128 stands for zero in the data rows.
Some points, each followed by its number:
[127 141 148  48 119 110  68 170 149 156 110 126 133 132 139 126  86  60  28 181 169 223 131  90 121 130 159 118 178 136 122 153  84 145 132 137 124 119 121 142 104   0   0 225 174 255 156  58] 0
[123 129 148  43 115 107  61 177 142 124  94 149 143 171 144 115  82 112  89 120 135 163 116 120 105 126 145 134 155 163 122 145  72 194 172 123 101  82 121 158 110  73  84 144 138 184 140  93] 1
[109 118  91 138  92 151  67 126 136 154 132 136 114 119 141 125 128 255 255  29  37   0  49 255 122 158 102 105 128 146 125 113 127 119  70  99 129 138 132 133 106 255 255  75  71   0  83 218] 2
[127 164 152  99  76  75  48 161 134 128  88 131 130 163 138 117  99 120  76 109 107 164 118 137 127 125  93 169  93 207 135 118 124 158 152 138  88  76 139 155  78 113  90 107 121 148 122 124] 3
[122 139 147  37 116 109  63 172 137 126  97 157 142 162 143 113 168 183 248  22 136  28 111 201 112 137 157  98 172 127 121 149  73 165 119 107 115 125 106 133 164 183 209  84 152  28 131 157] 4
[115 182 149 142  88  74  75 142 129 131 102 104 135 143 138 116 122  59  57 255  57 233 175 105 140 108 113 182  80 172 151 114 147 155 177 133  91  59 144 160  96  78  81 149  98 201 140 112] 5
[121 201 183  82 186  92 176 156 124  67 147 137 163 112 128 104  80 133  99 131 144 134  86  98 132  86 169 145 147  90 129 149 116 171 181 129 115 145  72 158 174 109  92 139 152 143 121 119] 6
[116 142 138  43 130 118  51 170 133 129  77 124 161 145 125 118 133  32  87 255  78 231 198  85 149  91 177 168 150 167 154 147 114 183 217 147  83  67 137 161 124  27  61 195 137 233 148  86] 7
[109 206 176 101 189  84 166 153 139  55 148 158 144 138 143  99 115 167 137 100 141  90  91 124 103 120 144 130 141  89 106 140  97 187 156 106 131 136  49 152 200 137 135 119 149  93 125 123] 8
[117 129 108 192 148 156 206 100 121 115 185 115 111  92 129 139  45 211 151  92  88  79  27 178 132 138 118 119  97  70 111 114 163  60  77 131 153 194 125  99 118 253 196  99  97  45  62 180] 9
[132  35  50 150 207 223 243  55 114 143 195 133 127  80 100 150  43 225 202  91  86  53   7 211 130 147 172  95 146  47 111 147 160  31  65 126 184 216 131  56 127 255 222 106  95   1  37 228] 10
[109 202 163  81 183 106 160 159 133  74 132 140 173 126 133 115  83 143 118  99 166 118  84 116 136  91 177 123 147  95 130 157 112 170 195 144 108 129  85 152 163 150 123 104 181  93 111 122] 11
[113 200 146 172 131  98 161 122 146  88 171 133 116 115 143 124 146 236 255  68  49   7  67 212 109 140 102 109 105  97 112 114 126 124  57  94 158 188  77 123 155 217 230 112  77  36 115 176] 12
[117 187 142 114  72  53  46 160 137 134  86 120 137 152 145 121  94 121  76 104 104 161 121 144 134 109  89 182  78 207 154 105 134 156 163 135  85  82 149 161  64 149 101  69 130 121 106 134] 13
[117  90  85 141  84 160  82 123 140 159 150 137 115 128 136 146 110 255 255  36  33   0  51 255 128 155 115 108 119 138 121 130 122  94  37 110 141 162 159 105  97 255 252  89  71   0  86 210] 14
[246   0  94 255 238 235 255   0  68 182 162  80  63  79  54 181 255   0   0 255 255 255 255   0 154 132 108 132 103  73 135 104 255   0 127 171 222 184 231  15 212   0  36 212 159 255 232  23] 15
[212   0   0 142 200 255 248  32  96 192 148 130 128 106  79 163  32 187 161  67 108  87  27 182 123 172 195  92 169  83 109 170 191  38  97 144 171 157 229  62  23 255 215  70 105  22   0 239] 16
[104 203 150 133  81  56  68 146 128 130  93 107 128 139 123 119 103  93  58 164  83 196 132 122 139 107  93 186  71 185 155  99 148 148 167 134  83  82 148 170  79 124  84 108 120 161 119 120] 17
[121 173 154 131  82  82  76 143 140 120 135 127 118 150 147 120 176 216 255  45  70   1 109 227 117 157  89 125 109 152 119 121 103 134  52 104 124 148 119 124 123 200 214  94  96  29 117 174] 18
[121 112 108 121 163 209 191 127 122 107 159 130 150  87 113 115  54 174 149  65 152  74  41 139 135 110 174 107 164  84 132 148 129 190 180  97 138 121  83 152 154 172 130 118 158  81 100 131] 19
[228   0  83 255 146 225 232  20  78 213 112  89  88 109  66 178 255   0   0 255 255 255 255   0 144 147 115 124 126 131 150 109 218  29 146 176 169 131 249  77 180   0  25 222 164 255 253  11] 20
[112 182 145 114 179 118 171 143 147  77 169 149 139  98 145 112 139 230 255  75  86   0  70 199 133 136 164 100 152  58 108 146  87 143  78 106 155 184  52 115 194 197 229 125 115  21 126 168] 21
[106 128  89  92 188 178 174 117 139 106 182 154 125  99 141 127  94 255 255  77  62   0  33 255 124 139 186  95 159  40 120 158 110  93  62  98 168 206  85  97 181 255 255 127 101   0  96 210] 22
New points follow, each followed by the numbers of its five nearest points above, looking only along the 3 directions in which the numbered points spread most, nearest first.
[110 122 112  91 189 175 181 128 137 105 171 162 131  93 122 123  78 230 252  51 108  15  40 194 126 133 175  91 164  53 112 153 107 126  98 118 157 180  76 116 175 220 210 123 122  26 100 170] -> 21 22 12 9 19
[113 139 100 139  92 123  72 140 127 150 136 139 118 139 133 138 109 221 225  24  78  30  62 221 126 155 113 118 118 145 130 112 125 103  79 114 133 140 143 130 103 227 209  76 105  37  95 176] -> 18 2 14 12 4
[136 106  98 240 140 167 216  87 110 138 178 103  97  88 120 129 117  83  20 186 125 208 132  82 141 140 103 127 103  91 130 114 172 111 118 124 147 145 131 144 136  75  62 160 110 204 146 108] -> 0 5 7 1 6
[102 239 176 130 135  54 147 151 128  83 134 108 143 126 127 111 103  90  48 228  76 211 125  93 139  92 111 185  73 147 138 113 147 158 173 134 108 113  99 163 135 100  82 146 115 174 131 113] -> 1 0 7 5 17
[106 124 111 116 184 163 168 123 136 110 185 138 132  87 131 140  80 202 182  79 107  64  61 165 138 126 171  89 155  59 113 150 115  86  76 124 160 185  90 113 169 171 164 128 118  83 115 143] -> 19 9 21 12 4
[119  99  99  53 135 166  82 144 140 138 124 148 138 123 144 134 115 223 255  23 113   6  63 221 134 134 170  96 184 108 122 153  94 142  99 117 132 134 133 124 132 206 215 103 132  22 101 161] -> 12 18 4 21 9
[108 116 109  64 125 146  76 143 145 132 126 161 136 139 141 123 193 235 255  41  58   0 100 255 118 153 168  95 165 113 118 150  66 126  58 102 145 155 111 120 159 225 255 109 106   0 128 190] -> 12 18 2 4 14
[122 104  95 117 180 214 209 114 124  94 161 131 153  97 127 117  50 211 206  54 134  17   5 173 128 122 169  99 164  69 127 154 118 172 166 109 138 139  91 142 156 220 195 105 139   0  67 161] -> 21 22 12 19 9
[112 189 146 184 138 101 158 134 130 105 177 121 128  99 141 119  96 225 200  56  73  45  56 194 125 140  98 117 101  95 116 120 139 108  76 113 144 176  92 128 133 217 185  95  94  44  93 161] -> 12 18 4 9 21
[107 232 178 169 132  47 159 146 137  80 141 121 125 128 141 114  96 182 126  72 120  90  79 163 128 117  81 140  81 120 133 104 139 129 117 121 114 149  81 145 135 200 151  78 120  63 108 154] -> 4 19 18 8 11
[125  54 106  87 114 189  87 147 118 174  96 123 144 133 114 132 142  55  72 191 140 213 186  91 138 119 179 127 181 144 144 149 117 162 182 139 110  79 159 148 122  25  53 181 150 233 163  86] -> 0 7 5 1 17
[122 104  95 149  73 150  92 122 125 165 116 111 125 127 122 141  83 181 134  42 102  90  71 186 131 141 105 130 121 148 147 119 144 103 107 134 113 113 169 117  75 198 151  73 114  77  80 161] -> 18 9 4 12 2
[111 216 177 138 125  49 141 150 141  86 138 127 125 132 147 110 104 174 134  71 130  92  81 156 121 121  91 128  95 132 120 114 129 149 119 121 115 143  88 147 131 170 148  94 112  96 128 152] -> 4 11 8 19 18
[117 236 191 154 144  36 171 141 135  57 144 139 121 138 148 106 109 145 102 107 117 130  99 127 113 123  85 138  97 125 114 112 114 165 124 118 124 150  62 156 148 116 110 132 120 148 130 123] -> 11 6 8 1 19
[115 176 148 202 126 104 174 131 124 102 149  99 127 102 120 119 106 100  36 194 105 202 141  93 135 118  99 140  83 107 138 117 158 137 154 118 134 125 106 152 137  68  60 165 109 221 146 103] -> 0 1 7 5 17
[116 239 180 173 140  51 178 138 144  54 144 138 129 142 147 101  63 107  29 187  86 198  95  97 114 124  80 149  80 130 119 110 119 167 134 113 130 126  57 154 133  88  72 149  96 182 130 106] -> 1 6 0 7 11
[115 239 192 166 123  37 170 134 135  55 150 126 121 130 144 116 116 175 150  79 108  76  90 152 115 123  79 135  90 117 108 104 127 150 107 106 128 152  61 142 155 157 144 112 114  93 123 146] -> 4 8 11 19 6
[115 162 141 219 117 123 188 109 112 112 159 106 118  96 116 117 120  71  25 214 100 222 156  77 140 135  87 158  81 116 138 103 165 131 143 122 132 123 121 140 124  66  71 169 106 219 152 109] -> 0 5 7 1 17
